0: [162 103 160 151  67  82 149 170 143 200 108 159 187 199 142 136 138 169
 144 186 146]
1: [132 173  96 129 111  83 132 138  85 118 128 144 189  82 151 184 142 134
  96 165 124]
2: [111 203 112 117 112 127 110 163  86  88 108 123 153 130 194 142 184 128
  90  92  98]
3: [184 117 145 142 186 108 133 149 107 161 164 117 145 129 120 111 132 142
  88  95 141]
4: [140 122 139 118 141 190 128  72 176 118 113 132  64 150 112  93 129 114
 168  63 145]
5: [155  22 169 155 172 190 110 146 131  59 158 112 104  80 113  99 159 195
 135 133  85]
6: [163 147 176 113  94 146  51 127 171 145 134 117 121 121 153 154 134 143
 174 130 148]
7: [136 199 118 133 121 120 100 112  93  99 105 144 170  97 156 138 172 113
 110  98 119]
8: [132  75 157  98 210 143 104  80 134 124 170  73  45 103 128  91 113 160
 153  95 172]
9: [139 133 142 143 187 190 181  51 190 145 139 162  77 164  97  59 131 115
 200  65 214]
10: [ 94 132 118  66 127 138 133 124 107 120 115  90  86 118 171  94 171 185
 179 126 121]
11: [110 145 143 128 150 159 143  60 161 126 127 151  72 159  82  64 103  69
 184 140 194]
12: [ 95  92  87 149 110 128 156  95 146 100 155 189 127 115  88 101 165  96
 154 139 133]
13: [188 133 170 171  95 147 138  59 155 132  85 175 143 141 136 123 125 191
 214 188 168]
14: [111 182 118 112 106  88 126 160  67 117  93 139 169 130 181 147 136 110
  78 125 104]
15: [179 137 137 154  99 146  99 120 162 154 104 139 155  86 114 205 117 120
 136  95 125]
16: [ 85  80 166 102 143 119 162 125  82 119  96 155  87  98  96  96 128 153
 139 128 108]
17: [132 134  87 139 147 102 158 122 140 147 111 171 136 135  93 140 139 106
 112  29 123]
18: [120 105 107 160 179 160 140 150 152 123 187 149 121 144 101  98 170 113
 127  98 176]
19: [109 194 109 116 130 113  96 178 108 119 116 104 154 115 148 167 159  80
  88  92 117]

[178 131 151 154 109 145  96 115 171 137  90 141 166  94 115 216 101 125
 137 106 116] 15 6
[136  45 144 156 164 215 130 193 149  73 155  72  87 149 142  85 134 199
 109  96  66] 5 18
[155 196 115 130 108 106 119  88 103 110  84 153 161 108 147 173 151 112
 120  84 112] 7 14
[ 63 130  94 140 106 106 115 159 119  98 138 130 122 112 117 178 153  60
 104 121  93] 19 14
[ 93  87  92 142 101 129 162  95 146 102 138 190 113 129  96  92 155 102
 149 138 122] 12 18
[ 93 145  95 102 151 129 148 126  72  98 185  50 124 126 176  86 146 176
 130 216 115] 10 1
[ 91 140 100  99 161 116 146 141  62 107 168  62 127 140 174  93 143 181
 121 215 124] 10 1
[151 142 186 136  84  92  99 134 141 116  50 170 159  93 135 182 114 121
 142 143 100] 15 6
[171 167 127 160  95 184 125 165 171 151 109 128 172 149 104 215  59 108
 120 177 117] 15 6
[137 201 109 114  79  90 127 124 144 164 103 124 173 132 126 163 102 108
 142 173 148] 1 14
[184 135 154 141 101 142  82 126 173 137  95 145 161  90 103 223 115 117
 140 108 124] 15 6
[146 100 115 124 102  78 129  59  87 102 126 156 153  72 153 146 158 186
 135 150 121] 1 7
[ 86 113 149  76 137 127 158 161  78 152 121 105 105 134 155  83 169 174
 156 169 130] 10 16
[ 81 101 140  84 133 122 159 168  85 137 120 113 104 139 163  76 167 181
 159 157 141] 10 16
[ 93  49 135  75  91  73  94  70 122 131 125 112  69 125 173 106 138 165
 191 143 135] 10 16
[131  88  97 129 166 170 109 144 166 121 164 119 102 120  99 124 122 134
 105  58 128] 18 3
[ 83  99  95 144  93 135 153  94 139  98 150 188 111 133 101 103 158  88
 154 142 132] 12 18
[140  48 145 155 167 219 133 190 141  78 152  79  88 157 155  83 126 210
 113 101  66] 5 18
[ 81  35 107 136 190 171 192 129 136 125 211 126  92 159  99  54  99 115
  92 154 132] 18 12
[153  97 156 142  72  81 151 154 146 192 115 162 188 180 146 142 133 185
 146 189 131] 0 13
[166  64 175 151 147 180 103 101 148 130 151 108  73 159 114  81  50 184
 161 188 148] 8 5
[159 106 142 146 182 106 114 154  96 152 164 120 161 117 105 105 146 139
  92 100 145] 3 18
[132 106  65 148 115  96 135 126 112 122 144 164 179  93 131 167 173 159
  99 107 115] 1 7
[182 103 170 145 104 117 105 129 162 166 116 124 152 106  82 211  11 100
 103 182 128] 15 6
[ 97 202  18 111  72  85 192  67 116 141  91 145 157 133 122 175  95 130
 143 190 118] 1 14
[129 130 118 106  66  57 184 104 137 157  62 149 152 172 154 133  99 162
 136 152 100] 0 14
